Each row has a name. Each piece below is followed by the name of the row it came from, unless a question asks for something else. Each question is about the rows just above it.

[ 60 141 148 152 152  53  90]  fofif
[ 74 142 134 115 138  88 116]  panog
[ 76 150 155 167 151  51  96]  Zif
[ 97 139 144 148 139 102 115]  nukuz
[127 142 152 114 122 109 121]  gudol
[107 132 123 119 125 129 139]  fub
[113 129 182 122 117  69  96]  bor
[103 124 152 153 132  98 106]  zele
[ 70 136 145 160 149  82  95]  dup
[113 129 182 122 117 106  96]  pasi
[ 98 128 175 129 113  53  98]  bol
[107 118 161 129 112  74 110]  Luta
Shift each entry of [155 167 151] by -1 times 1:
[154 166 150]
which: [107 118 161 129 112  74 110]
Luta
Among the named rows, does one hold [139 148 144 139  97] next to each other, in this order?
no
Where do [ 60 141 148 152 152  53  90] appear?
fofif
Among the named rows, does one hold [119 125 129 139] next to each other, in this order?
yes
[113 129 182 122 117  69  96] is in which row?
bor
Among the named rows, does one hold [128 175 129] next to each other, in this order?
yes

[131 136 108 125 127 127 129 129  88 127] = sulaf
[126 124 100 129 129 130 121 151 152 155] = fev
[122 128 164 128 128 127 127 120 186 121] = fal
[126 124 100 129 129 130 121 140 131 141] = sel
[127 136 113 125 128 126 125 136 128 135] = voru
[128 151  86 120 127 123 121 145 112 143] = Golad
[117 181 200 110 124 114 130  89 182  76] = Getem
[129 130 121] with -1 step of 1 on every entry:
[128 129 120]
Move every entry of [108] by +1 step of 1.
[109]
Is [200 111 124 114] printed in one of the named rows, side by side and in this order?
no
Is [181 199] printed in one of the named rows, side by side and in this order?
no

[116 128 138 129 129 129 132 121 120 136 131 128 123 117 120 126 135 141
 121 142 114 149 147 126 132 124 137 135 124 124 132 117 127 126 131 126] = vef
[143 125 132 174 109 152 102 127 145 102 114 124 104 149 138  87 134 103
 126 150 105 108  93 134 148 108 160 131 129  88 105 111 139 126 176 134] = tigop
[135 120 131 129 139 140 126 131 137 133 125 136 133 124 130 122 141 122
 120 136 132 130 143 148 120 123 125 132 138 133 123 120 139 143 117 114] = ribu
[144 158 106 149 111 152 124 140  98 155  91 193  91 178  86  92  90 139
 131 152 119 118  74 197 117 129 115 121 176 109 122 108 126 110 113 113] = tiver
[129 126 123 128 136 128 124 130 122 126 126 119 133 134 130 131 129 120
 129 124 126 138 121 126 129 121 136 130 123 125 135 123 125 124 135 130] = givub
[126 134 128 122 116 129 122 131 124 138 128 128 125 137 129 128 123 133
 132 120 121 132 131 126 133 133 126 127 128 139 132 130 136 123 121 133] = zifa
[116 128 138 129 129 129 132 121 120 136 131 128 123 117 120 126 135 141
 121 142 114 149 147 136 139 134 137 129 126 125 132 135 110 130 118 119] = boz
[116 128 138 129 129 129 132 121 120 136 131 128 123 117 120 126 135 141
 121 142 114 149 147 136 139 134 137 129 126 125 132 135 110 130 118 119] is in which row?
boz
[128] with -1 step of 1 on every entry:
[127]
Does one of the named rows hold [193  91] side by side, in this order?
yes
[132 121 120 136] with -1 step of 1 on every entry:
[131 120 119 135]
Does one of the named rows hold [108  93] side by side, in this order?
yes

[144 160 132 138 121 154  78  93 111 143  77 124 146 143  90 137 170 116
 111 128 152 105  89  97 136 118  67 150 127 107 100 159 160 166 123 143
 155 145 127 138 150 136 109 136 118 189 155 148 103 137 128 143 115 120
 145  94 132 154 115 129 103 140 137]  kof
[144 160 132 138 121 154  78  93 111 143  77 124 146 110  90 137 170 158
 111 128 152 105  89 183 136 118  67 150 127 107 100 159 160 166 123 143
 155 145 127 138 150 136 109 136 185 164 155 148 103 137 128 143 115 120
 145  94 132 154 115 129 103  80 137]  deri
[137 152 132 129 109 155  75  99 116 152  72 122 155 139  99 139 170 125
  90 132 145  99  87 108 128 128  68 164 119 123 108 159 152 172 130 149
 155 153 131 143 146 133 105 140 127 195 155 138 103 132 136 140 126 121
 144  92 136 155 119 135  90 129 137]  davov
[139 101 134  96 115 143 110 130 119 145  72 140 179 118 124 118 135 159
  59 166  95  95  91 170 117 158  95 175 120 157 115 137 118 170 132 157
 157 128 166 160 152 136 116 148 179 176 151 134 131 108 163 143 126 144
 127  85 155 135 142 163  85  85 158]  Kat
Shift each entry of [126 121] by -1 times 1:
[125 120]
Does one of the named rows hold [ 77 124] side by side, in this order?
yes

[110  94  82 150 145 112 111 149 124 118 172 110 103 146  77 169 107 130
 101 135 170 111 127 147 120 104 187  86  83  77 137 119 125 135] -> pafe
[110  83  86 150 152 112 111 149 130 118 171 105 101 138  77 185 107 138
  91 135 170 104 128 138 118 104 193  86  83  77 137 113 135 147] -> Gofa
[ 99  94 104 150 157 112 113 150 135 118 163  91  90 128  80 192 107 147
  69 135 151  90 136 132 100 104 187  86 104  81 137  95 147 147] -> Nebo
[110 126  86 150 170 110 114 132 152 118 160 105 101 136  77 169 107 130
  84 135 170  63 149 147 108  75 175  86  83  89 141  95 144 118] -> valez
[ 78 142 133 151 157 138 138 149 135 128 114 105 101  95 123 169 113 142
  60 135 115  55 138 147  67 114 131  98 142 111 146  81 170 113] -> Gufe
[110 104  86 150 166 112 111 138 148 118 166 105 101 136  74 169 107 130
  82 135 170  80 148 147 108  81 187  86  83  77 140  95 135 135] -> Nupe
[110  94  82 150 147 112 111 149 125 118 172 108 101 143  77 169 107 130
  95 135 170 111 134 147 116 104 187  86  81  77 137 111 123 135] -> Lon
[112  94  86 150 157 112 111 149 135 118 166 105 101 136  67 169 107 130
  84 135 170  92 137 147 108  98 187  86  81  77 137  95 134 135] -> moro
[112  94  83 150 151 112 111 149 129 118 171 105 101 138  74 169 107 130
  86 135 170 108 136 147 111 104 187  86  80  77 137 104 125 135] -> sev
[ 85 114 125 150 157 125 129 149 135 123 134  96 101 109 106 173 110 146
  57 135 128  65 136 147  77 106 161  90 124 101 137  86 165 135] -> biva
Does one of the named rows hold [104 128 138 118 103] side by side, in this order?
no
Among the named rows, does one hold [157 138 138 149] next to each other, in this order?
yes
Shift each entry of [169 107] by -1 times 1:
[168 106]
[110  83  86 150 152 112 111 149 130 118 171 105 101 138  77 185 107 138
  91 135 170 104 128 138 118 104 193  86  83  77 137 113 135 147] is in which row?
Gofa
Where do [ 99  94 104 150 157 112 113 150 135 118 163  91  90 128  80 192 107 147
  69 135 151  90 136 132 100 104 187  86 104  81 137  95 147 147] appear?
Nebo

[178 104  80 136 147] : ritu
[120 127 162 133 116] : zod
[157 114 114 142 135] : Fot
[137 122 139 136 124] : Nev
[149 118 154 145 123] : fati
[ 69 168 111  82 131] : Mafu
[150 121  99 130 136] : Ren
which: [137 122 139 136 124]
Nev
Does one of the named rows hold [157 114] side by side, in this order?
yes
which: [178 104  80 136 147]
ritu
Does one of the named rows hold [113 142] side by side, in this order?
no
The row with [157 114 114 142 135] is
Fot
Among the named rows, does one hold [150 121  99 130] next to each other, in this order?
yes
Is [118 154 145 123] printed in one of the named rows, side by side and in this order?
yes

